In the rows, 128 means zero.
Named moves come first, each a turn or a mirror and shown by rows before and after it. Which of them, in which order, take the first row of each pair that follows to the second? Write the first one first, as in the answered first pair.
move E:
[109  81  91 155 168 122 127 145 119 145 179 124  99 140  76 141 114 136]  ->  [147 123 103 100 140 104 158 131 111 116 139  93 131 136  84 108  75 183]
[ 68 126 125 113 155 143 146 135 153 145 144 192 142 134 156 123 156 109]  ->  [ 96 157 135  74 134 127 168 122 148 123 112 168 165 131 159  97 126 143]
[117 140 101 159 124 156 148 180 128 134 125 108 129 131 152 104 162 129]  ->  [126 150 106 145 116 152 156 177 126 128 117  98 136 129 152  96 152 141]
move M:
[ 85 107 124 102 134  98 133 112 120 128  99  83 157 110 144 131 114 120]  ->  [ 79 106 124 106 132  92 131 110 122 122 102  86 154 111 141 134 120 122]
[135 123 136 129 113 132 120 114 147 119 109 114 125 128 129 122  95 134]  ->  [121 116 135 139 111 123 118 108 147 111 117 124 119 133 128 135 107 134]
[119 137  95 132 123 116 138 126 117 129  89 161 154 119 152  94 149 121]  ->  [111 133  95 138 122 109 135 125 118 124  93 166 150 120 152 101 153 123]
[135 130 129 126 118 141 133 132 123 120 133 115 142 136 122 118 120 140]  ->  [120 124 127 135 117 132 129 124 124 112 142 126 134 141 121 130 131 140]
move K:
[164 152 161  96 109 125 130 182 121  61 103 114 146 129 103 104 126 168]  ->  [121 142 146 111 105 101 132 168 125  37 111 142 141 137 111 129 153 172]
[ 92  88 153 153 118 113 144 135 117 155 194 127  74 139  89 161 111 115]  ->  [141 104 169 127 120 134 151 144 113 177 178  94  84 131  82 129  77 115]
[108 128 156 132 122  84 133 120 139  68 167 148 109 168 172 133 177 115]  ->  [130 109 171 154 135 111 109 132 141 102 188 135  88 165 151 140 166  90]
[137 102 189 148 177 212  90 157 124 202 120  84  36 145  68 151  74 105]  ->  [169 164 185  79 153 199 137 151 112 175  60  58  89 133  97  96  37 152]
move N:
[109 118 130 151 110 109 125 118 139 107 158 141 115 136 112 160 141 145]  ->  [153 158 130 104 113 128 152 131 129 120 119 112 149 124 129 110 107 157]
[130 137 141 166 106 127 146 153  99 159 142 116 132 104  96 118  99 138]  ->  [114 138 125 170 119 134 148 165  95 165 138 132 138 103 112 117 114 124]
[122 146 153 106 124 108 159 131 130 111 116 147 139 148 117 130 133 129]  ->  [111 145 146 113 129 108 158 134 130 115 120 158 137 149 119 135 141 122]
Now pairs of rows:
Between the rows of a pair lie two moves.
[ 90  95 114 174 160 150 106 171 148 151 164 147  97 125 146 156 192  65]  ->  [ 85 138 131 124  90  58 146 111 151  46 131 134 124 141 147 160 171 166]
E, M
[120 112 125 157 136 131 105 126 140 155 152 137 108 131 118 161 135 117]  ->  [163 138 130 122 137 148 119 137 134 169 124 107 129 123 124 121 102 123]
M, E
[ 38 104 100 173 116  70 130  88 153  89 165 170 140 174 140 198 160 194]  ->  [ 59  70 103 214 159 133  95 128 155 163 199 166 112 166 125 198 163 125]
N, E
[115 153 103  92 126 134 150 142 116 113 103 128 147 121 155 125 125 127]  ->  [111 130 129 109 102 102 135 111 126  88 129 125 120 131 125 159 122 149]
M, N
[131 110 127 132 129 134 117 128 120 140 141 128 120 119 114 127 121 136]  ->  [119 109 120 135 130 128 119 126 121 134 141 137 122 122 119 133 130 136]
N, M
[124 191 121  79  94 108 180 106 109  71  93 112 172 125 148  93 134 181]  ->  [114 171 136  96  75  84 165  84 115  50 117 116 151 133 125 125 139 198]
K, N
[126 134 180 157 137 126 104 137 137 114 146 114 115 118 121 154 117 132]  ->  [130 137 182 153 131 122 106 134 137 112 141 112 118 119 119 153 113 138]
K, M
[142 127 141 133 145 143 115 133 133 158 139 109 127 138 113 121 126 108]  ->  [147 130 144 129 142 140 118 130 136 154 136 104 128 139 110 120 121 113]
M, K
[141 108 129 132 145 104 143 116 140 101 147 109  85 102 108 130 127 108]  ->  [138 132 104 109 159 118 163 132 133 107 120 116 110  94 139 100 131 101]
E, N
[141 134 159 116 131 161 109 119 138 153 152 115  97 162  77 138  90 138]  ->  [118 125 142 136 148 170 104 128 137 164 161 136  91 163  85 147 115 117]
K, E
[107 150 124 107  85 100 133  83 107  81 122 126 147 152 126 115 125 174]  ->  [158 162 131  89 107 149 131 114 101 130 106  95 157 139 124  74  94 147]
K, M
[136 202 107  68 139 147 168 136 127 119  85 125 177 110 176  84 120 146]  ->  [ 69 108 114 175 149 130 101 119 152 121 179 173  94 131 131 185 183 108]
M, K
[162 139 154 127 118 155 131 147 114 126 103 110 148 138 124 127  93 131]  ->  [154 118 154 149 130 165 113 153 117 142 125 118 130 139 115 141 103 111]
E, N
[182 118 147 129 121 114 123 109 110 104 121  77 130 108 119 115 107 187]  ->  [183  96 136 155 156 160 102 142 108 155 139  83 116 103 117 112 119 133]
E, M
[118 108 180 134 126  91 170 122 158 117 132 101 126 128 106 173 119 140]  ->  [118  94 172 154 152 124 158 145 157 153 143 106 116 124 104 171 127 104]
M, E
[ 97 128 117 170 142  78 153 111 137  94 124 155 171 122 174 160 132 176]  ->  [107 145 110 152 145  88 164 121 131  99 108 147 188 116 186 140 123 175]
N, N
[ 83 138 110 127 118 136 127 129 128 116 131 150 116 147 158 156 145 136]  ->  [104 118 137 140 111 135 108 122 135 122 152 133  93 150 130 171 131 138]
N, E
[129 150 101  81 136 113 165 100 126 142  74 135 146 104 160 115 153 117]  ->  [130  87 137 141 134 114 113  88 141 159 139 133  85 113 104 171 161  95]
N, K
[116  73 163 188 160 150 112 129 146 136 184 137 102 140  87 156 143 103]  ->  [192 109 188 136 151 172 131 137 137 152 148  84 132 127  85 102  86 120]
K, E
[158 146 122 114 123 154 128 124 131 134 124 119 138 112 123 109  95 143]  ->  [111 145 106 124 112 119 136 108 134  95 126 150 137 121 132 133 124 159]
K, M
[120 105 126 139 181 154 123 157 121 161 178 138 105 127 152 132 138  66]  ->  [165 138 138  94 170 158 143 156 113 160 144 103 134 119 154  91  94  88]
K, E
[119 117 140 122 109  89 131 105 124  95 145 117 125 125 126 167 161 130]  ->  [161 107 162 128 119 121 116 120 125 133 154  89 115 117 106 157 136 110]
K, K
[155 150 123 130 154 163 136 156 123 165 110 109 135 111 132 116 110 105]  ->  [142 167 113 114 146 145 152 150 119 143  91 113 151 112 144 108 115 122]
E, K
[118 152 140  92 115 121 134 138 144 152 101  99 175 135 136  77  85 131]  ->  [ 44 123 116 137 114  87 121 123 151 123 130 150 151 147 141 128 139 124]
K, K
[165 128 147 125 141 160 112 147 128 155 136 109 139 120 117 114  89 119]  ->  [119 100 141 162 140 136  94 132 137 135 165 142 114 133 110 158 126 114]
E, M
[136 144 140 110 127  94 123 120 133 107 121 133 128 118 131 118 119 138]  ->  [113 143 118 122 143 104 124 132 130 116 124 154 128 117 146 120 139 118]
N, E
[116 128 147 125 114  99 118 133 146 112 134 120 115 137 122 127 120 144]  ->  [ 96 136 125 125 123 103 126 143 142 114 124 137 126 136 141 123 138 133]
N, M
[156 123 135 132 134 156 116 142 126 154 138 114 124 119 127 107 107 104]  ->  [149 150 125 106 121 136 139 131 124 127 113 116 149 118 143  93 103 133]
E, K
[151  87 132 135 133 114 114 128 142 146 159 108 110 121 126 170 115 121]  ->  [114  90 113 138 134 102 119 126 143 131 155 133 115 125 143 179 140 122]
N, M
[ 97  92  82 193 178 149 117 145 125 194 142 161 109 115 149 111 191  87]  ->  [ 71 119  94 157 109  51 148  78 130  85 123 166 124 131 147 134 185 185]
E, M
[103 139 135 112 124 130 173 136 104 121 120 150 148 143 114 116 119 134]  ->  [114 135 150 113 114 123 168 127 109 115 127 141 141 145 103 122 109 146]
N, N
[140 158 112 113 147 126 157 147 122 147  97 132 152 129 136  85 127 116]  ->  [139 108 153 160 129 104 115 117 137 135 154 127  98 140  86 144 128 122]
E, N
[159 110 160 152 129 159  68 143 157 134 137 163 122 104 112 144 108  90]  ->  [160 158 155  99  97 120 105 122 149  79  93 157 162 106 134 120  92 146]
E, K
[144 112 140 129 143 110 114 122 127 135 142 148 101 110 130 143 122 135]  ->  [149 126 126 116 156 129 125 136 121 151 125 148 117 104 145 122 120 124]
K, N
[153 131 149 115 132 140 130 142 132 159 131 106 134 123 110 111 104 124]  ->  [ 86 124 112 133 138 120 136 139 132 135 134 155 133 132 135 135 153 118]
K, N
[120 100 131 127 131 134 142 109 108 101 146 149 103 127 111 138 169 129]  ->  [128 107 133 118 122 126 146 102 107  91 141 145 107 127 108 137 164 143]
E, K
[128 119 106 136 146 143 132 143 122 152 127 124 135 121 127 116 131 104]  ->  [112 105 110 152 137 122 123 128 126 135 143 137 119 130 118 140 140 114]
E, N
[ 91  74 126 182 122  98  98 132 140 119 147 147  99 115 116 176 167 107]  ->  [135  71 144 181 138 136  88 153 137 163 151 117  96 105 102 154 138  83]
N, E
[100 136 101 113 123 101 145 138 143  83 153 134 144 121 134 165 132 115]  ->  [111 127  95 123 148 139 136 162 139 124 159 133 140 116 134 155 131  78]
M, E
[104 110 120 140 134 134 131 126 124 132 136 151 122 127 134 138 159 119]  ->  [147 118 137 125 137 157 131 135 121 157 126 120 128 120 125 113 129 116]
K, K
[166 139 129 114 150 172 125 144 129 177 124  82 121 101 129 100 120  90]  ->  [141 116 125 144 158 170 110 144 134 180 145 103 102 106 123 126 141  71]
N, M
[134 149 104 119 151 152 158 148 126 155 105 153 151 113 170  82 131 126]  ->  [119 100 146 161 108  95 125  97 142 107 162 153  99 133 117 154 137 161]
K, N
[152 138 105 123 131 144 136 147 125 157 101 125 140 139 131 135 116 106]  ->  [160 120 122 140 126 142 122 139 130 159 120 118 121 144 112 153 115 105]
N, K
[105  98 103 152 136 131 129 131 128 130 146 146 138 130 117 147 127  85]  ->  [148 120 131 114 105 111 144 112 128 106 126 109 151 131 104 131  85 129]
N, K
[102 143 117 113 115 129 153 139 132 116 102 130 158 125 151 113 135 134]  ->  [121 111 157 136  94 113 125 115 143 107 138 112 124 131 109 145 119 148]
E, N
[157 129 168 154 125 144 111 118 128 148 142 134 153 151 124 121  97 148]  ->  [112 139 127 156 143 143 126 130 124 144 130 170 170 150 156 118 132 135]
K, N
[137 156 132 114 108 100 159 111 122 113 103 125 143 146 122 121 117 164]  ->  [119 136 136 139 105  87 146 102 129 106 123 137 125 152 111 149 133 163]
N, N
[107 133  77 125 144  98 148 127 132  80 121 164 138 135 125 118 118 181]  ->  [ 96 106  81 154 152 101 127 128 137  91 147 173 116 139 114 142 132 166]
N, E
[ 76 104 140 137  92  63 155  92  93  67 110 143 110 139 144 140 137 169]  ->  [117 108 170 126  81  68 151  87  96  71 106 110 108 137 126 128 106 181]
K, E
[143 143 127 118 127 128 132 132 130 139 120 114 123 112 129 112 110 128]  ->  [109 141 114 125 118 106 135 120 131 113 123 134 122 120 136 128 131 139]
K, M
[133 130 153 120 111 109 117 104 132  90 134 122 128 131 117 139 130 147]  ->  [167 139 157 110 129 146 118 127 125 126 122 105 135 124 122 111 112 124]
E, M
[115 140  95 132 153 130 135 139 149 126 124 144 119 141 148 137 151 102]  ->  [137 154  99 113 150 136 145 144 146 131 109 127 133 137 150 116 134 109]
M, E
[134 154 120 122 109 167 102 161 126 134 128 177 126 126 138 125 134 111]  ->  [152 143 151 127  86 147  88 138 132 116 145 159 111 132 112 144 119 136]
M, N
[158 136 137 104 131 153 145 137 107 144 116 100 150 121 128  91 113 121]  ->  [138 147 131  95 115 121 158 118 110 112 108 112 158 126 135  98 120 145]
N, E
[138 143 115  92 111  81 129  86 137 109  87 122 133 110 174 126 113 152]  ->  [108 135  99 106 121  79 127  90 136 110  93 144 128 111 184 138 137 140]
M, N
[185 146 141  86 140 153 125 136 108 177  94 110 168 128 108  79  80 152]  ->  [132  74 154 167 137 127  75 112 128 166 168 147 102 144  68 166 126 133]
M, K
[137 102 161 145 106 123 129 115 154 154 174 128 119 157 118 166 115 118]  ->  [157 108 167 132 108 136 131 119 151 166 165 115 126 151 118 151  99 116]
K, E
[124 146 129 112  72  81 165  93 134  87 142 139 104 135 117 141 123 166]  ->  [ 84 139 100 131  92  87 163 104 133  94 147 168 102 136 136 149 157 143]
N, N
[147 147 118 127 134 151 131 169 138 153 155 148 146 113 138 149 176 135]  ->  [133 148 121 129 117 122 135 152 142 123 155 154 144 119 137 166 179 159]
E, M
[170 129 110 111 120 149  94 142 154 135 139 100 126 126 125 119  97 135]  ->  [153 110 113 133 117 138  83 132 158 127 161 112 107 134 115 143 111 131]
N, N
[100 133 114 131 126 113 140 144 124 101 113 144 137 140 138 127 143 130]  ->  [122 144 127 115 114 112 146 139 124  96 107 125 141 140 130 114 122 146]
K, E
[ 89 153 143 165 120 115  93 105  96  99 180  88  98 123 118 147 153 154]  ->  [ 63 166 104 160 146 135 105 131  87 117 161 115 118 116 155 127 175 126]
N, N
[180 148 150  96 112 119 147 117 127 125 103  77 143 137 134 109  99 177]  ->  [167 110 135 147 162 174 112 157 129 192 138  98 115 133 130 121 128  99]
E, M
[ 94 102 129 161 128 119  93 155 150  82 126 166 119 138 105 192 159 105]  ->  [ 98 153 102 109 126 114 137 162 139  64  71 164 168 133 146 145 149 128]
E, N
[133 143 120 116 137 129 150 133 133 123 114 120 149 132 127 107 121 133]  ->  [113 126 124 135 129 106 141 116 139 102 135 132 133 140 117 134 135 141]
K, N
[ 93 102 137 146 134 121  96 132 117  94 159 141 113 123 110 169 159  94]  ->  [102 129 144 111 106  90 120 109 114  55 134 128 134 125 115 158 141 139]
E, K
[139 102 157 154 133 120 110 145 120 104 137 133 122 135  97 158 150 133]  ->  [138 118 133 146 160 152 121 174 110 133 117 139 143 126 123 129 156 105]
M, N
[ 81  85  95 173 163 157 115 165 126 171 151 162 115 134 152 144 190  68]  ->  [107  74 115 178 163 168 101 165 129 184 162 143 102 132 132 145 173  65]
K, M
[143 120 107 103  86 134 172 109 117 116  91 136 149 131 157 174 144 120]  ->  [153 116 115 103  77 128 169 102 118 111  94 129 146 131 148 178 136 129]
N, N
[104 109 113 158 137 158  97 128 132 135 177 156 104 129 124 149 172 115]  ->  [121 146  92 122 151 185 123 151 121 155 134 147 141 117 155 101 159 107]
N, N
[152 118 141 122 136 160 113 135 125 158 138 113 121 131 104 127 111 106]  ->  [153 135 149 100 107 125 130 112 126 118 123 107 132 134 105 127 101 148]
M, E
